Each named turn below is shown by a few rows before and after it. Which turns, in which order, take the first row of each later pair to the second? The first pair is answered.
E:
-13 -17 12 -7 26 -13 14 7 -10 11 -19 10 -9 8 -9 -1 12 -19 1 15 |-> 6 -28 1 -1 -2 -19 9 0 -7 14 6 -2 -8 18 9 -37 8 -14 -2 10
5 4 -4 -2 -9 1 -4 4 4 3 10 -2 14 -8 -3 13 7 9 7 1 |-> 1 -2 0 -3 2 -7 -4 9 2 5 -2 4 8 -9 -7 20 7 1 5 6
9 -2 0 -6 12 7 -2 -5 7 14 7 0 6 10 8 -15 17 22 5 8 |-> 3 4 4 -6 20 14 -3 -4 5 13 -2 4 7 8 3 0 19 19 9 12
4 1 -4 -2 -9 -5 -6 2 8 2 8 -5 3 0 3 -8 -2 7 1 -4 |-> -3 10 -3 -5 -2 5 -4 0 4 1 7 -4 6 -6 -2 5 1 10 6 -4
G:
7 9 -9 7 3 5 7 -10 -7 5 10 -1 9 7 -11 -2 12 -5 0 -1 |-> 7 15 -6 5 0 8 2 -7 -4 -1 8 -3 11 4 -12 4 6 -9 4 -7
3 3 5 0 -7 4 -2 6 13 -13 -2 4 3 -11 -6 17 -12 -8 2 -9 |-> -8 -11 2 3 18 -4 9 5 -7 9 -12 3 -8 -1 -4 0 9 2 -4 16
-4 -2 -7 2 14 12 8 -4 -10 8 -17 -5 -3 7 -8 12 -1 8 -8 6 |-> 7 0 -12 6 -11 13 -1 -10 -5 8 3 -14 3 10 2 -9 -5 14 -3 -3
S:
1 8 4 -8 -6 5 -6 2 6 -6 -5 4 3 -4 -3 18 -7 -1 4 -7 |-> -3 5 7 -7 6 1 0 3 1 3 -13 7 -2 0 -6 17 -3 -7 0 2
6 7 -4 4 -6 7 -2 -5 8 -7 4 -1 3 -7 0 5 1 3 2 -9 |-> 0 5 -1 3 7 4 4 -4 -2 2 -9 3 -1 -4 -6 9 10 4 -1 4
-1 4 2 -7 -2 2 0 -6 4 5 15 -15 1 -6 5 -14 -2 11 10 -7 |-> -9 5 0 -11 8 2 6 -3 -4 10 6 -12 -6 -3 1 -10 7 12 9 4
C:
-1 -16 0 4 4 -15 3 -5 -12 14 -3 4 -14 15 1 -15 7 -3 -11 17 |-> -6 -15 4 -2 8 -15 1 4 -2 0 -14 11 -10 4 -6 8 -7 -16 -12 9
0 -8 -2 4 -5 -7 -1 -1 -4 -3 0 1 -9 7 4 -15 -2 -5 -4 3 |-> -4 -1 2 0 1 -4 -2 5 1 -10 -10 9 -5 -3 -5 6 -7 -10 -3 -2
-2 -13 8 -11 11 1 0 16 5 -16 -15 5 -8 -2 -8 12 -16 -31 2 -7 |-> -7 15 7 -4 23 22 5 4 -11 4 -14 -3 3 2 -10 14 17 3 16 3
4 9 -4 1 -16 10 -6 -3 -6 1 12 -4 7 -7 6 -1 -11 2 1 -12 |-> 5 6 -5 1 -18 10 -5 -3 -5 -1 12 -4 5 -6 3 1 -12 0 0 -10
Then:
Between the rows of a pair lie 2 to 3 turns.
7 1 -2 -4 -14 4 -4 12 9 -8 11 -3 10 9 -8 -2 -23 -18 -3 -10 |-> 2 21 -3 -4 -8 19 -5 3 2 -2 12 -10 14 5 -10 7 -6 4 7 -7 | E C
8 4 3 0 -9 1 1 -7 18 0 9 -10 13 -7 -3 4 -12 -3 10 -22 |-> 3 12 1 2 0 9 7 -13 7 12 7 -14 14 -2 -2 0 7 13 16 -9 | E C
6 -33 -2 2 -22 -25 1 15 9 -11 0 9 -3 -2 15 1 -35 -41 -21 -4 |-> -22 8 8 -3 23 4 16 10 -11 5 -35 12 2 -12 -10 48 2 -14 -3 17 | G C
-6 -6 16 5 17 2 17 3 2 19 -12 3 -9 0 -5 8 -6 -12 -16 12 |-> 4 -7 10 8 0 2 12 -8 0 26 11 -11 -5 9 9 -20 4 2 -12 11 | C C E
-2 7 -3 5 9 2 12 -14 -12 20 1 -7 -1 6 10 -18 21 19 3 11 |-> -9 -1 -2 4 21 -3 15 -7 -12 22 -11 0 -8 8 4 -7 17 6 -1 15 | E E
